(in the rows, 128 means zero)
First come named turns, each shown by rows before and after it. For each pair of rows after them, which turns, in which order, take the first row to the second? The first pair is done for you.
turn gugo:
[139  99 132 137 100 105 120 110  86 139 101 145 149 120 115 116 153 126
 161 116 132 171 146 121 132 144 130 117 100 127 112 113 152 103 117 128
 116 129]  ->  [136 117 138 127  92 110 119 125  95 146 102 152 164 122 117 113 140 112
 154 128 135 169 146 129 136 135 119 113  97 136 118 111 147 103 114 114
 125 127]
[127 138 144 122 105 118  91 129 153 144 131 143 129 119 155  89 132  88
 144 114 127 139 145  99 139 161 125 128 148 158 134 127 117 118 121  93
 174 116]  ->  [116 126 148 126 105  91 114 113 125 129 118 137 120 138 157 129 147 115
 171 128 123 112 119  97 128 159 140 151 151 151 153 133 116 141  88 100
 168 131]
[138 117 102 134 138 115  99 121 154 113 113 155 135 130 122  64 131 111
 153 110 146 105 118 134 118 137 122 151 112 114 136 120 114 130 127  95
 158 157]  ->  [133 111 106 135 138 107 108 115 143 106 106 156 137 137 122  82 136 121
 163 114 146  91 111 136 111 136 127 156 114 116 143 121 118 139 114  96
 157 158]
turn Remoz:
[139 164 138 151 106 110 153 116 128 102 120 118 159 142 130 135  81 141
 146 112 109 114 124 104  80 154 116 141 135 156 130 116 125 119 106 105
 128 126]  ->  [124 185 152 141  98 119 167 121 124 108 130 128 142 148 127 150  89 133
 128 125 127 113 126 111 101 152 107 139 138 160 139 116 126 134 103 111
 129 135]
[119 111 129 100 132 166 149 133 141 139 161 151 128 118 123 126 113 133
 101 137 136 152 136 122 148 140 112 129 137 142 121 134 127 115 151 148
 118 128]  ->  [130  96 118 107 140 159 142 128 141 132 155 146 136 113 121 116 111 142
 111 127 124 158 136 116 137 142 118 131 136 130 114 136 125 103 157 148
 115 123]
[125 153 142 116 118 139 132 139 116 141 136 140 136 153 139 124 127 103
 116 149 145 142 122 154 141 118 116 133 120 144 140 139 147 148 112 115
 115 129]  ->  [128 140 139 122 128 148 140 124 114 137 142 133 106 147 135 127 147 113
 106 138 144 147 138 150 150 129 120 126 134 135 125 143 153 151 129 140
 106 125]
[104 188 141 111 118 186 169 139 153 133 128 154  95 103 142 169 138 108
  71 199 198 100 112 163 192 129 148 103 117 139 157 116 101 157 126 133
 122 124]  ->  [130 135 117 138 153 194 168 111 148 120 134 133  53  78 136 158 175 133
  66 154 180 124 138 148 193 154 159  95 135 108 120 125 113 144 167 177
 104 109]
turn bofur:
[ 97 107 112 139 193 137 158  90  89 110 107 100  69 128 126 156 161 170
 167 109 134  95  82 116 134 153 126 130 157 111 132 123 126 167 108 155
 156 132]  ->  [107 132 102 130 167 127 106 137 122 127  86 110 171 122 139 105  93 141
 189 125 120  89  63 113  90 128 119 132 111 135 148 111 104 125  88  84
 182 123]
[120 100 124 127 120 126 152 110 117 114 140 114 136 129 149 123 125 166
 139 100 121 120 120 129 116 149 142 136 111  99 119 136 128 129 118 139
 124 134]  ->  [124 108 122 124 118 124 143 120 120 118 136 118 156 126 151 117 113 162
 145 103 116 119 114 130 107 142 142 139  97 103 121 134 123 124 115 126
 130 131]
[122 150 130 146 146  95 131 138 131 124  97 108 174 121 153 110 115  96
 175 137 115 127 125 125 119 100 145 138 125 129 168 127 114 111 130 104
 133 120]  ->  [138 129 118 156 172 116 131 121 143 118 114 104 126 106 142  96 144  98
 146 108 114 156 162 124 150 122 142 118 148 115 137 132 127 102 177 148
 121 109]
[139 100 102 148 122 135 120 122 126 112 129 132 124 119 136 108 141 141
 141 103 117 128 122 114 120 138 140 125 122 129 125 129 125 112 133 122
 132 131]  ->  [128  99 109 149 120 127 134 115 111 107 130 130 114 124 134 130 149 146
 143 111 122 118 114 119 123 137 145 131 127 128 137 129 124 124 120 129
 132 136]
Now pairs of rows:
Between the rows of a pair lie two turns.
[ 92 136 171 119 126 114 137 115 109 147 106 131 104 111 106 142 152 124
 125 136 138 163 124 124 142 139 127 114 116 114 147 120 179 131 125 129
 128 149]  ->  [104 113 156 132 133  99 134 113 101 139  93 118 119 108 110 137 147 139
 151 128 119 158 111 114 118 141 137 124 111 103 142 125 177 119 118 123
 127 149] -> bofur gugo
[117 131 113 138 127 130 102 144 126 122 132 146 140 134 132 115 104 103
 117 113 115 138 129 129 134 129 122 118 129 138 147 122  89 116 140 119
 141 123]  ->  [105 138 121 134 130 137 113 140 121 126 144 151 118 137 132 123 116  99
 103 118 129 140 138 138 152 130 115 113 137 139 148 124  95 128 148 130
 139 126] -> Remoz Remoz
[108  96 115 138 126 106 147 124 140  77 124  96  86  97 123 122 148 129
 112  70 123 130 144 127 135 162 161 125 171 135  99 140 117 122 161 165
 153 111]  ->  [109 120 109 132  99  85 122 154 152  84  99 103 167 106 132 106  98 119
 144  94 110 109 111 120  97 136 163 140 136 154 130 133 100 104 120 102
 174 114] -> Remoz Remoz
[123 135 163 114 131 136 195 121 103 132 145 160 103 137 109 147 127 135
  90 150 148 133  99 149 152 134 113 105 160 122 141 139 141 154 118 135
 128 151]  ->  [141  93 138 142 142 113 190 103  92 109 122 137 127 134 115 146 124 161
 134 134 112 120  78 126 107 135 139 125 147  99 142 149 138 141 100 127
 125 152] -> bofur gugo
[133  82  92 128 142 113  97 129 101 110 124  96 133 131 142  85 136 137
 156  94 111 144 149 101 110 139 142 126 138 114 113 137 123  84 128 110
 133 104]  ->  [113  94 103 123 131  95 111 132  87 107 112  96 150 149 142 113 131 138
 175 114 114 118 124 103  99 129 148 142 128 121 139 135 121 102  95  93
 138 118] -> bofur bofur
[117  96 111 145 163 114 150 111  90  92 112 119 106 113  90 132 140 152
 147 142 124 179 128 137 141 190 123 156 144 101 105 139 147 131  93 148
 109 159]  ->  [ 94 145 128 123 131 107 147 140  96 110 100 137 156 133  95 137 102 130
 155 183 140 160 101 148 131 165 114 165 125 130 138 128 136 137  55 101
 126 166] -> bofur Remoz
[100 129  91 124 129  99 127 123 126 109 124 132  99 101 109 137 134 125
 119 120  95 124 172 117 163 142 161 142 162 140 112  72 108 148 141 186
  96 161]  ->  [103 120  86 128 125  75 121 129 121 100 108 125 131 107 113 142 116 135
 147 128  79 101 146 110 132 132 173 160 148 138 125  73 104 145 110 159
 104 160] -> Remoz bofur
[111 136 145 130 117 128 138 117 109 123 128 140 116 142 128 138 134 125
 119 127 141 135 122 143 152 138 123 124 135 138 136 141 143 131 133 132
 129 123]  ->  [121 135 139 133 121 138 118 126 123 129 131 141 127 128 131 114 124 119
 113 116 134 144 136 142 148 142 117 116 128 133 127 140 139 113 147 129
 130 111] -> bofur bofur
[ 96 123 143 129 126 110 169 116 101 109 119 128 108 144 143 184 157 151
 133 134 128  96 111 128 131 122 134 159 146 135 149 138 123 161  90 133
 135 148]  ->  [127 125 117 135 119 113 107 150 140 124 105 131 186 123 152 112 102 126
 144 124 105 113 111 117  94 109 125 150 110 139 138 129 104 110  98  79
 152 131] -> Remoz bofur
[138  84 126 149 144 112 136 104  98 111 123  98 106 121 112 147 157 146
 132 136 134 136 126 126 112 149 140 138 125  88 109 129 135 123 109 129
  88 124]  ->  [153  86 111 150 147 120 102 124 122 124 122 104 137 104 114 105 131 131
 126 121 129 152 141 120 102 149 133 127 115  90 100 126 128  92 128 116
  95 114] -> bofur bofur
